One vector is turned by the same rotation once a tick. Each row is the vector after some number of ticks, and that number follows the row.
The counts run from 0 to 271.
[0,9,1,-4,2,6,20,27,40,11,18,-6,25,5,23,-17,-33,-25,13,0,3,38,7,34,26,-1,-20,-31,10,8,5,11,-23,-9,22,-7,25,28,43,11,18,-13,33,-17,-16,4,-29,-29,-32,22,-24,-5,10,10,12,39,12,-22,-34,15,-21,-1]  116
[-20,18,-13,-11,-27,-26,2,12,26,30,-10,-5,35,-18,3,-22,-19,-31,-11,-5,3,31,4,40,16,2,4,-7,0,-6,23,4,-28,-12,14,7,18,22,29,24,15,-41,-2,-1,-19,6,-5,-42,4,26,-19,-14,16,8,3,53,26,-30,-32,-3,2,-8]  186
[10,1,-5,21,-15,-28,-9,22,-6,33,-23,-12,24,5,19,-39,-35,-30,12,16,-12,37,0,31,7,14,2,-8,-5,6,14,6,-14,21,12,30,25,11,3,12,22,-31,41,2,15,13,5,-40,1,6,-22,-13,-9,18,36,-1,-26,-14,-35,-23,2,-16]  99
[-4,3,1,-10,30,-22,-23,11,28,43,-10,-16,-2,-14,-16,-30,-11,-15,31,-6,26,18,17,-4,-13,13,17,-1,15,-34,26,18,-35,-12,-16,-4,29,11,23,17,22,-19,15,-27,-17,8,-34,-4,-16,-2,-30,11,21,9,14,32,28,30,5,-32,-21,-17]  78
[4,20,9,-11,10,-16,-6,11,11,47,-15,-17,27,-12,-8,-53,-6,-27,3,-13,22,5,8,21,-19,0,31,7,5,-42,29,10,-23,21,-17,-26,21,4,12,9,19,-29,6,-22,-24,6,6,-8,-9,-10,-34,9,35,2,-4,11,36,1,-21,-37,-9,1]  140
[-34,10,-8,8,-14,-20,-1,34,15,25,19,-8,11,-18,12,-34,-26,-4,-4,-7,11,6,4,20,-23,-17,7,-9,1,-20,25,30,-25,-13,5,-9,6,14,51,31,11,-45,-1,-23,-21,25,-17,-46,-7,-14,-32,-17,28,-4,-7,31,14,4,-25,-1,-22,5]  192
[-17,-2,3,8,-16,-30,-23,11,5,41,11,-14,4,-13,0,-41,-37,-13,3,-7,22,20,-8,23,-19,9,4,4,8,-36,23,30,-23,11,3,35,23,7,23,33,7,-40,17,-37,10,34,-12,-23,0,-4,-33,-3,19,15,12,2,-10,16,-5,-46,-3,-1]  23
[-20,36,-11,-13,-14,-6,9,9,7,35,-15,-14,25,-20,-4,-43,-32,-16,7,-4,16,13,-1,5,-36,-5,13,7,-1,0,26,-5,-32,2,5,-7,18,5,28,15,15,-36,29,-19,-6,29,-11,-30,-18,5,-41,-18,29,11,-3,23,28,-8,-51,-3,-27,-28]  258
[-30,21,-24,5,-13,0,-2,14,9,36,-13,-6,29,-8,0,-25,-38,3,7,4,11,17,3,6,-38,-12,-3,3,-10,-5,31,15,-28,8,3,3,8,-3,28,25,4,-47,31,-26,-10,28,-20,-38,-22,-9,-28,-8,20,23,18,23,28,11,-35,-1,-26,-21]  257
[2,5,15,-8,-2,-29,7,-1,41,55,3,-8,5,-16,-12,-35,-16,-32,-10,-16,-2,15,19,30,9,-8,11,-18,0,-23,13,21,-24,8,21,-9,30,28,33,36,17,-23,-1,-10,-24,-2,-9,-14,6,15,-32,-2,22,-15,10,24,54,-12,-29,-6,2,6]  129
[30,10,10,16,22,7,-11,28,5,21,-33,-14,34,27,26,-35,-7,-19,33,20,-4,25,17,19,7,20,-5,-16,5,-18,21,19,-17,10,-14,-20,37,18,5,-6,32,-11,43,-8,-23,-8,-4,-28,-38,-6,-16,16,10,11,41,8,1,29,-18,-13,-13,7]  219
[18,-8,20,-15,11,-47,-9,10,9,43,-17,-29,26,3,-20,-30,-11,-26,-3,-6,17,6,12,30,5,8,23,-5,18,-26,-2,22,-41,-5,3,-15,26,44,24,4,39,-18,18,-15,-17,-24,-13,-10,-10,22,-29,-8,22,16,-11,36,13,6,-8,-7,3,-12]  6
[-22,24,-8,-3,-24,-31,10,10,4,56,-14,-14,21,-20,-9,-44,-33,-19,-14,-9,-1,14,-3,14,-28,-13,18,-1,-14,-5,29,0,-29,21,11,8,18,9,22,18,16,-46,13,-10,6,27,5,-35,4,1,-45,-23,21,12,1,13,26,-21,-45,-9,-15,-27]  259
[0,7,6,2,21,-29,-4,24,3,50,-14,-23,25,-6,-5,-51,-31,-29,6,-9,-6,14,2,0,3,-6,15,14,-12,-9,24,-19,-29,-9,16,5,35,11,12,17,19,-24,21,-6,-13,11,12,-49,-15,5,-35,-15,9,-21,11,10,11,-3,-60,-5,-5,-24]  266
[-7,5,-9,-27,-22,-25,-5,-4,13,44,-12,-21,20,-9,9,-12,-15,-11,2,21,37,29,-6,45,6,-5,29,4,13,-23,14,21,-40,-14,-17,-2,16,28,36,15,15,-34,6,-18,-16,6,-29,-10,-1,13,-22,-1,5,24,-19,40,1,-18,-3,-12,-32,-23]  243
[7,10,-2,-15,5,-18,-25,-14,-17,46,-23,-17,24,-1,-9,-46,-14,-12,24,14,27,11,-10,2,-32,10,24,23,10,-30,21,-9,-32,6,-26,12,30,12,9,0,21,-28,42,-27,-3,23,-2,-22,-22,3,-36,1,13,13,3,-6,-4,15,-22,-34,-29,-25]  90
[38,8,13,4,2,-12,-5,18,6,37,-30,-21,40,18,16,-45,-5,-34,7,0,0,29,14,40,15,31,4,-29,7,-14,15,17,-8,52,-12,-7,31,19,-1,-7,35,-10,45,-9,-1,-9,11,-15,-14,-4,-23,6,4,19,30,-2,6,-2,-23,-29,7,7]  221
[30,7,23,-2,6,-3,16,43,5,18,2,-16,38,20,23,-38,-14,-15,10,1,16,6,0,37,9,-13,11,-21,11,-6,6,25,-10,-4,6,-36,16,31,34,8,39,-20,26,-21,-28,-1,-10,-26,-26,10,-37,-1,26,-1,-12,28,15,-12,-42,28,-12,7]  55
[-20,-6,-8,-5,-17,-36,-34,5,4,56,-2,-16,0,-17,1,-37,-25,-26,3,8,9,33,1,20,4,11,11,14,1,-31,25,9,-27,-6,-1,34,38,16,16,27,4,-33,9,-12,5,25,0,-45,14,8,-19,-4,2,-2,24,9,-13,-7,-12,-45,-7,-14]  26
[-7,3,-4,21,-20,-30,-25,15,-20,49,-28,-18,16,2,10,-34,-24,-5,8,17,4,12,8,13,-29,7,21,5,-5,-29,30,39,-39,25,-22,12,16,6,10,8,25,-39,29,-7,6,11,-3,-37,3,-20,-31,-10,10,16,29,-8,-8,16,-6,-34,-21,-13]  88
[-4,0,-8,-23,-16,-24,-15,-4,28,40,-12,-7,34,-13,-4,-17,-29,-19,-5,11,9,40,-8,46,27,7,-5,1,4,-1,14,-7,-25,-22,15,8,38,28,31,35,5,-28,17,-26,-22,2,-18,-29,-13,34,-22,-1,15,13,2,47,18,-10,-28,1,1,-1]  182
[23,-22,19,15,10,-29,-27,31,-4,23,-4,-14,7,25,24,-20,-16,-7,25,22,17,23,-4,50,20,7,6,-8,13,-29,6,49,-22,-6,-11,7,20,31,27,12,32,-24,26,-18,-18,-19,-21,-17,-5,0,-22,12,8,19,22,24,-22,20,6,-1,-5,11]  230
[8,-3,7,-9,7,-11,1,19,26,36,1,-16,21,9,27,-20,-25,-22,9,19,4,37,-8,31,45,-1,-7,-8,0,0,3,-4,-26,-21,15,2,46,35,39,11,16,-18,23,-7,-23,3,-17,-43,-22,24,-22,-5,-17,-10,0,33,-10,-32,-32,9,-21,-13]  113
[-1,6,-4,7,22,5,-5,39,16,31,-9,-11,31,5,17,-48,-33,-16,19,1,-11,21,-2,-5,2,2,-16,6,-20,-4,30,-22,-26,-3,11,-9,36,2,13,11,8,-19,39,-11,-24,9,-2,-52,-47,-6,-27,-3,13,-6,23,18,14,15,-46,-9,-12,-13]  269
[-10,8,3,-3,-4,-31,11,23,28,35,-10,-24,25,1,2,-34,-2,-40,-26,-18,11,21,16,38,22,11,19,-22,-3,-33,18,33,-24,28,-9,-20,10,23,31,11,33,-33,-7,5,-18,-12,-2,-13,1,5,-22,6,17,16,0,41,31,-12,-1,-29,-4,4]  68
[29,-14,9,-2,13,-26,-19,0,1,52,-24,-22,13,20,8,-27,-13,-21,21,29,17,38,-6,31,29,13,9,5,2,-20,8,12,-30,3,-16,10,49,29,13,-5,28,-6,44,-4,-2,-2,-8,-22,-12,19,-21,6,-22,16,17,2,-23,-5,-13,-15,-25,-31]  163
[-2,18,-10,-22,-12,-9,2,1,28,25,-13,-16,26,-6,6,-15,-17,-28,15,16,40,41,0,46,7,17,8,-12,21,-11,11,18,-32,-1,-8,12,10,25,25,8,25,-30,26,-26,-7,0,-30,0,-21,24,-22,0,10,35,0,50,4,-17,5,-15,-21,-15]  239
[22,0,24,-6,21,-24,-15,-1,3,60,-23,-22,18,17,6,-50,-14,-27,8,12,0,10,4,12,7,3,9,6,-13,-34,26,6,-16,33,-14,-19,50,16,11,4,13,-10,30,-7,-12,-5,9,-26,-16,-4,-31,13,4,-26,17,-25,12,6,-34,-21,-13,-9]  213
[-14,32,-5,10,9,3,4,36,17,31,-3,-19,12,-9,20,-48,-14,-25,16,-15,5,16,22,-17,-18,-7,8,-11,-3,-17,37,13,-32,12,-1,-22,15,11,26,4,37,-28,11,3,-21,15,2,-42,-24,-20,-18,-6,24,-14,24,18,27,4,-38,-17,-29,-15]  204
[28,-2,12,25,3,-14,-2,41,0,17,-13,-16,33,28,29,-38,-13,-25,17,7,2,15,14,37,0,18,1,-35,9,-18,8,43,-13,38,-12,-7,17,21,3,-5,47,-23,38,-6,-5,-8,-2,-22,-20,-9,-26,6,11,22,41,3,-3,6,-17,-13,0,10]  222
[22,16,11,-15,-7,-4,13,7,9,34,-20,-8,50,16,26,-31,-12,-16,0,19,3,17,-4,43,21,-11,7,-12,-5,-8,18,-2,-13,16,-3,-35,30,24,23,5,18,-18,31,-6,-26,-7,4,-27,-25,16,-28,-3,6,-2,-5,18,22,-25,-42,20,-20,-5]  52
[-10,-2,-2,-15,-16,-38,-25,-10,10,53,1,-18,27,-13,-5,-41,-21,-21,-8,-1,26,22,-5,28,-6,8,14,11,2,-36,27,6,-35,6,-10,23,33,10,17,19,1,-37,15,-30,4,22,-11,-21,9,6,-30,-8,17,13,2,11,-8,0,-4,-58,-12,-7]  22
[26,1,16,-8,20,-15,0,14,-4,45,-13,-35,9,8,12,-45,-13,-31,26,9,35,23,-9,20,-4,8,21,4,9,-21,9,6,-23,17,-21,-2,39,25,11,-10,38,-12,46,-17,7,2,-10,-4,-18,6,-37,1,-5,11,3,-3,-19,-7,-13,-29,-21,-25]  159
[-13,24,-23,-7,-26,-2,-10,-2,6,42,-16,-18,19,-9,22,-42,-22,-21,11,16,10,40,-2,1,2,2,9,7,-7,-14,38,-14,-26,8,-12,10,38,15,18,3,9,-34,21,-1,-9,31,1,-41,-12,0,-20,-7,-8,-2,19,2,-8,-27,-32,-34,-46,-19]  33
[-15,27,-9,-2,12,-6,7,30,23,18,-10,-4,20,-6,3,-36,-8,-20,14,-16,2,17,29,12,-22,7,9,-17,14,-20,30,27,-25,5,3,-16,10,11,28,18,27,-33,-2,-18,-34,7,-14,-27,-21,-15,-28,3,43,3,24,35,53,12,-23,-16,-6,6]  135
